Each row is where one point has got to under a steady rotation. How many ticks took it there?
The counts run from 0 to 137.
[  8   4  16  13  -3   6   7  -2  -2   7  12 -11   4  14   6  16  10  -7
  -4  -2   1  -4 -12  11   9  -8 -11  -8   0   3   0  12  12  -1  11   8
 -12  14  -7   0   4 -14  -5   9  -6  19  -1 -16   4 -16  -6 -25   4  -3
   4  -5  -8  -6  -4  -2  -8  16  12  -4  -6  -6   3 -16   1 -13   6 -12
   3  -3   1  17   8 -16  11 -17  15  -4   8 -12 -12]
44
[ 13  -2   2  -4  -4 -11   5   2 -13 -11  -1 -21  -6   9  20  -3  14 -11
  -7   4  -6   1  -2   2   4   1  -9 -17  -3 -14  -1 -15   3  -9  15  -1
   3   3  -4   8  10  -6   9  16   1  -5  11  -3   3 -18 -22 -12   5  10
   2   8   8  -5   3 -12  -6  -6   0 -10 -14 -14   6  15   1   0  -6   0
 -10 -12 -16  10  -1 -12   2 -14  -3  -4   5 -12   5]
118
[  6  16  -3  12   0  13  -8   9  16   7   5   5 -11  -6 -15   3   9   5
  -4  -8   9  -2  -7  21  -7 -19  -6  -1   1  -5   2  11   3 -11   2  16
   1  12  10  -6  -2 -15  -7   6   7  12 -17  -3  -3  -7   0  -8 -13   0
   0 -10  -1  -8   4  -4  -2  13  18   1   8  -3 -11  -7  10 -21  11  -3
   3   0  16  -1 -19 -23  13   2  -1   5   2   2   3]
66
[  2  -5  -8   9   0  -7  22  -6 -11  -6  17   7  -1   9   0   6  -2   9
   4   4   7   0  -3  11   6   2   7 -16   4  12   6   0  21   5  -6   7
 -21   5  -3   6  22   3  -2   5   3   5  10 -13  12   8  -3 -25 -19 -11
  -4  -7 -11  15  -1  -8  -7 -16   5   0  -1   6   7 -22  -9  -4   6  -6
  -1   0  -6   7  -4 -12  -8  -3  13   0  -1  -7  -7]
23
[-19  -7  14   6  -3   0  -3  19   1 -15  -2  -3  -1  -7 -17  -2   7  21
 -18   1  -5  17   8   2  -7   4  -2  24   2   1  13   6   7   7  14  -3
 -15   0   3  -5   7   7   2 -22  12  -2   5   7  -4  -3 -24   0  10 -13
  -2   7 -11   2   7   0  -5  12   3  -4  -7   0 -11 -10 -17  10  -7   6
   7  -6  13   3  -1   1   1  16   3  -5   2   1  -4]
35
[  5  -8   9  -3   0   6   3   0  -4  13   3 -21  13   6  -5   5  12  -7
   5  10   2   4  -3  11   7  -7 -13 -12  -1   2   7   3   7   0   4   3
  -4  12 -14  12  11   6  -4  22  -1  -2   8  -6  -2  -5   0 -25  12 -12
  19  -2 -18 -12  -7  -8  -3  26   4  13   1   6  14   2 -19  10  -2  -3
   9  -5 -14  -2  19   7   4 -13   0  -4   0  -8 -23]
122
[  1   5  -9   3 -19  11  -7   4 -23  -2   3   6  12   5   0   5   8  10
 -25   8 -18   7  -8   6   3   4   5  18  -1  -2   9   2 -11 -20  12   4
   1  -4   8   3  12   6 -10   2   6   7  -3   0  -5  11   4 -17  15  -2
  -6   5   4   5  -1   9   2  13  -5   1   7   3  -6  -3  25   4   2   1
  13  -3  15   6  -8   0   6   0  -4   0  -4   7  14]
136
[ -2  -1   4   2   6  -1  12 -11 -10 -13  -3  -3  -5  11  10  -2  -4   4
 -11  11  -9   1  -1 -19  13  12   3  -3   0  -4  -6   6  -6   9   1  -9
   9 -13  -4  -1  -4   3  10  11 -10   7  11   6   9  -4  -1   6  -6   4
   6   5  -6  11  -3  -4  -6 -25 -14  -9 -20   0  13   4  -6  13  -3   8
   2 -15 -19   4  19   8   0  -8  14  -8   4 -21   4]
28
[ -4   3  -4   8  -7   0   0  -2  -7   5   0  -1  10  10   3  -1   3   5
  -3   7  -5   8  -4  22  13  -8   4  -9   5   4  -3   4  -2  -2  -1  12
  -6   6  -3   2  25  15   0  13   3  -4  -3  -4   1   3  -1 -18  28  -7
  -2  -4  -8   1   0  -4   5   1 -11  14 -18   4  11  -6   9 -13   8 -10
  21   9   0   9   2   9   7 -24  19 -16  -7  13  -5]
47
[ -5  -1  15  -3   3  -1   0 -14  -2  -3   7 -19  -5 -10  -7  23   8  17
  -4  -9   2   9   1   1 -10  16  -3   8  14  -4 -13  -6   6   6  12 -18
   0   3 -15  14   3   1  -3 -21  17  18  -2   6  -2  12  -3  -1   2  -4
  -1 -14 -10   6   5   9 -20  17  -2 -10  -5  -5 -15   0   9 -13   5   4
  10   9   7  -2  -6   5   0   2  13  -9   1 -15   0]
110
[ -6   5   4   9 -13  22  -4  18 -10  -8   3  -1   2   5  -9   4   5  10
 -15   2  -1   7  -3  -2  -8  -8   5  17  15   3  13   3   4  -3   8   1
  -1   4  -3 -11  -4   4 -11  17   7   3   1   7 -10  14   2 -17  17  -1
   2  17  -9   2 -13  -3  -1   6  -3  -1  22  -1  -9  -6 -15  12 -14  19
   8  -7   9  -3  -5   6  -4   9 -20  20 -19   0 -11]
56
[ -7   4  -1   5  -2   3   0  -1  -6   1  -6   1   9   8   5  -9  -2  -3
  -7   5  -4   6  -4  18   7 -10   1 -15   0   0   0   7  -6  -2  -5  12
  -2  -9   2  -2  19  13   9  21   1  -8  -1  -1   7   1  -4 -13  25   1
   1  -4 -13   2   0  -2   4 -12 -10  17 -22   7  13  -1  10  -7   0 -11
  12   6  -2   6   8   5   9 -29  16 -24  -8   7  -1]
48
[ -2   8  13  16 -17  18  -7  12  -8  -3  -2  -6  -8  -2  -2   2  -6  -5
 -11 -21   7   2  -5  -7  -9  -6   3 -13   3   6   5  -1  -3   4  -3   1
   0   0 -11  -6  -4   2  -1  24   8   4   4  -3  -8   5   5 -10  13   7
   6   9  -5  -7 -10 -16 -19 -13 -14  -8  13  -5  -2   0 -18   8 -23   8
  11 -12  -5 -15   8  -1  -8  -8 -12  11 -17 -18  -8]
54
[  1  -3   7   6  -2  -9   2  -4   0  -8   2 -19 -16   7   7   2   3  17
  -8  12  -1  11   4 -13   8  20   4   6   7  -6 -16 -10  -1   5   0 -11
  14  -3 -18   0  -4   7  -1   8   1   4   9  24   1   8   2   3   1   3
   3   3  -6   9 -11  -2 -14   1 -13 -18  -5  -9   0   8 -11   5   4  18
  12  -8  -9 -13  13  23  -4   2   5  -6   0 -18   0]
30
[  5   8  -5  -5 -18  15 -12   8 -17   1  -4   7  18  -3   0  -5   8   5
 -23  10 -24   3  -6   5   6   6   0  11 -10  -2   8   5 -19 -18   6   4
   8 -14   7   6  12   6   0   0   3  -5  -3   0 -10   6  -2 -11  19   1
   0  -3   5   4   5  11   7  15  -5   5   0   7   2   4  32   5   1  -8
  12  -3  10   5  -1   3  12  -9  -8  -6  -6  12  20]
137
[ -9  15  11   4  -4   6  -9   3   0  -9 -11  -8 -18  -3  -2  -3  -1  -4
  -5  -5   8  13  -3  -3   3 -17   6  -9   8  -9  -6 -16 -14   4  -1   7
  10   8  -6  -4   1  20  10  17   3   7  -9  15 -11  -5  10   4  20   6
   6   5 -12 -14 -12  -8 -13 -16 -19  -8 -16   6   9   9 -15   3  -8   4
  19 -10  -6 -24   4   6   0 -10  -1  -2 -13  -3   3]
52
[ -1  -3 -19   1   6 -10  31  -9 -13 -15  13   9   6  17  -2   3   6  14
  -4  17   3  10  -3   6   7   2  12  -3   7   7  11  -1  15   1   0   7
 -14   6   5  -3  26   5   1   6  -3   6   6  -5  14   5   0 -19 -13 -14
  -4   1 -14  16  -2   2   4 -20   3  -1  -2   8  10 -20  -7   3  10  -1
   1   2  -6   8  -7  -4  -7   7  11   1  -5   4   0]
24
[-12  -8  15  -1  -5  -3  -6  22  -7 -15  -3   2  10  -8  10  -2  -3  -5
  -9  -5  -9  14  13  -8  -4   2   1  15  -9   3   3  -3   0   6  16  -6
 -14  -8   0   6   0   4  11 -31  13 -11   9  -5  -3  -4 -30  -3  24   1
 -14   7   0  -1  12   3  -8  -1  -8  -2 -17  -3  -2   1   5  -5 -13 -11
   0   0   6  12   0  -6  -1   4  -5 -10  -6   1   0]
37
[  8   6 -18   9 -11   6   0   2 -10   0   2  19   2   9   7 -10 -12 -16
   5 -10   0 -11 -10  13   7  -9   6 -16  -6   2  10   4 -12 -16  -3   7
  -7   0  13   0  11  -5  -3  18 -10  -4  -2 -15   1 -10  -2  -9   3   2
 -10   2   9   6   3 -14  11 -22  -7   6  -5   1  14  -4  13  -5  -3  -7
   3   1   1  12 -12 -19   1 -11  -7   3  -1  14  13]
70
[  7 -11  -1   3  -8   8  -4   3  -8   2  13   3   6  -4 -14  -2   0  -2
   3  -4 -18  -7   4  -7   0  22 -11   9 -10   7   9   6  -3  -5  10 -19
  -4  -7  -4  15  -4 -14 -12 -16  -8  -7  13 -12   6 -10 -15  -5 -17  -9
   0  -4  11  12   7  -6  -4  18   5  -2  13  -4  -2  -6  -5  13  -5   7
   0 -12   5  10   7  -8  -1  21 -12  -2  16 -10  -2]
12
[ 10   0  -8  -6   0   3   0  -3  -1 -16   3  -2 -16 -11  -9  -3   5  12
 -10   5   0   1   1 -12  -8  12   5   3  -1  -7  -1 -14  -6  -3  -1  -7
  13  -5  -2   4  -6  -4  -1   4   4   2   5  13  -4   9   7   3 -30   7
   2   0  -1   8  -2  -4 -12  -7   4 -19  22   0  -1   8  -3  12  -1  23
  -7 -16  -5 -16 -13  -1  -5  21 -19  12  -6 -12  14]
8
[  6  -5  -2   4   1  -6  17  -4  -7  -4  19   1  -4   2  -3   5  -6  -1
  16  -4  10   1  -2   9   4   5   4 -23  -2  14   1  -5  16  10  -4   3
 -17   9  -9  13  19   1  -2  -8   3   5  10 -17  12   3   0 -18 -19  -9
  -2 -16 -14   7   1  -7 -14  -8  -1   1  -1   3  12 -14  -2  -8   4 -14
   1   5  -9   1  -1 -14  -5   0  12  -3  -1 -13  -5]
22
[  0  -1 -10  -5  -4   0  -3  -9  -7 -13  -2   8  -8 -10  -4 -11 -18  -6
   0 -11  -3  -1   6 -14 -10  15  11 -14   0  -3  -4 -10 -16   0  -9 -14
  12 -16   0  12  -4   1   3  -2   7  -6  12   6   3   7   5  15 -18   9
   2  -5   6  10   7  -6  -8 -33 -16  -4  -2   5   9  11   7  10 -12  10
   3  -8  -6 -10  -4   0 -11   1  -8   4  -7 -14  16]
6
[ -8 -19 -10   0  11  -2  25  -4 -12  -9   7   5   7  10   2   4  -2   7
   5  11   0   6   2  -9  -1   9  10  16  12   6   5   6  13   9   4 -14
 -12  -1  -2  -2   7   5  -4  -3   3  -4  21  -1  17   7  -3  -1   5 -11
  -3  24  -5  18   2  -4   3 -20   2   5   1  -4   1 -10 -18   9 -12  16
  -6  -4  -8  15  -4  11 -20   9  -1   6  -3  -1 -20]
103
[ 10   9 -11  -5   5   9  10  -9   4  -7  18  -4  -1  -4  -6  12  11   5
   2   2   2  -3  -4   3   0  11   6   9  -1  -1  -7  -5   2  -2   6  -9
  -1  13  -4   7  -2 -17 -11 -10   0  15  -3  -3  -2   8   7  -9 -20  -8
 -10  -7  -1  10   4   8   0  17  16 -17  21  -5 -11  -1  17 -16  10  12
 -10   4   6   3 -14  -8  -5  20  -7  10  -2  -4  12]
88
[ -6 -11   0 -16  22   2  15  -9  -7 -10  -4  -7  16  -3  14   5  -3   0
   1  23  -5  10   3 -18   1  11  12  20   9   5  -4   2  -4  14  10 -10
   9  -8  -3   3  -1  14  10 -13   8  -3  15   4  11  14   0   9  13  -6
  -6   4  -9  11   4  16   0  -8  -4   5 -11   6   2  14   2   7  -8   8
 -10   6 -11   5   2  20 -10   2   2  -3 -10   0 -12]
105
[ -5   0 -16  10   7   7   8 -21   0   7   0  26  -2  -5 -23  -8 -12   6
   0  -2  -4   0  -5   6  -2   4   7  -4  13   6   9  23   0  -9  -9   3
   3 -15  15  -2  12   9  -4   7   0   4   1  -2  17   0   9   5 -19 -12
  10  -6  -4  14   2  -8   6 -21  -2  17   1  15   7 -13   2  13   7   9
   7  -2   4   1  -6  -5  -5  -5  17  -2   7   4   0]
2
[  1  -6  16  -2  21   6   9 -15   9  -4  -4 -15  -7  -5   4  11   0   3
  -8   2  -4   1  -4 -20  -9   9  -4  12  12  -8 -12  12  13   4  11 -17
   6  -9  -9  -1 -14  -6   3 -16  11  22   8  11  11  -2  -1  11 -14   1
   8  -3  -5   1   3   9 -15   2   2 -12  -7  -6 -13   2   2   2   0  13
  -6  -6  -1  12   5   2  -1   4  18  -3   7 -24  -5]
108
[  1  -7  17 -11  24  12   8 -14   7  -1  -6  -9   4  -6   8  10  -1  -2
  -8  10  -6  -2   2 -25   0   7  -7  12   6  -4 -12  12   5  11   9 -12
  12 -12  -5   3 -14  -8  12 -11  10  14  14   0  13   1   0  15  -7   4
   8  -7  -8   5   1  14  -8  -6   3  -5  -8  -5  -7   9   5   8  -7   7
  -6  -6 -12  12  12   6   4  -4  13  -6   0 -22  -7]
107
[  1  -1   3   2   2 -11  13  -9   3  -2  17  -6  -7  -3  -5   9  -3  -4
  21  -6  17   9  -2   6   8   1   5 -20   0  11  -7 -15   7  13  -1   1
 -10  15  -9  19  10   4  -1 -17   2   9   4  -9   7  -3   0 -14 -13  -8
  -4 -15 -13   2   1  -3 -17   1   0  -5 -11   9  14  -8  -6 -15   9 -21
   7  12  -4  -6  -1 -16  -4   8  10  -2   3 -12  -7]
21
[ -6  -4  -6  -5   1  -5  11   3 -15 -20  -3  -5   6  -4 -10   2  17   9
 -22   1  -8   9  -5  18  -6   5  -5   7  -6 -13  12   1   5  -1  15   2
 -14   0  15   3  27   4   7 -14  12   1  -2   1   3  -9 -24  -9  -3  -8
  -1   0  -9   4  15   0   4   0  10   0 -12  -4  -8  -6   6   2   5  -1
  -2   0   8  10 -16  -8   2   4  13 -10   5   7  17]
114
[  5   7   5  18  -7   1   9  -2  -3  10  10  -5   0  22   2  13  12   5
  -7   3  -2   0  -8  17  11  -9  -5  -3  13   1  -2  13  12  -8  13   9
 -12  17  -3  -5  11  -4  -8  11  -3  13  -6  -8   1  -8  -2 -22  12  -7
   3   0  -6   1  -5  -4  -3  14   2  -1  -9  -4   3 -20   1 -17  15  -8
  13   4   6  18   2  -8   7 -15  22  -3   6  -1 -12]
45
[  8  -3   9  -6  -4  -4   2  -1  -3  10   5 -26  11   3   3   8  21  -5
   7  14   0   9  -3  11  11  -2  -7 -14   1   0   4 -16   4   2   5   1
   4  21 -15  14  13   6   1  19   0   0   3   0  -6  -2   0 -22  15  -4
  15  -5 -11 -14  -9  -8  -4  26   6   4   0   2  13  11 -14   4   1   0
   3  -5 -15  -7  11  14   2  -9  -5  -4  -1  -6 -13]
121
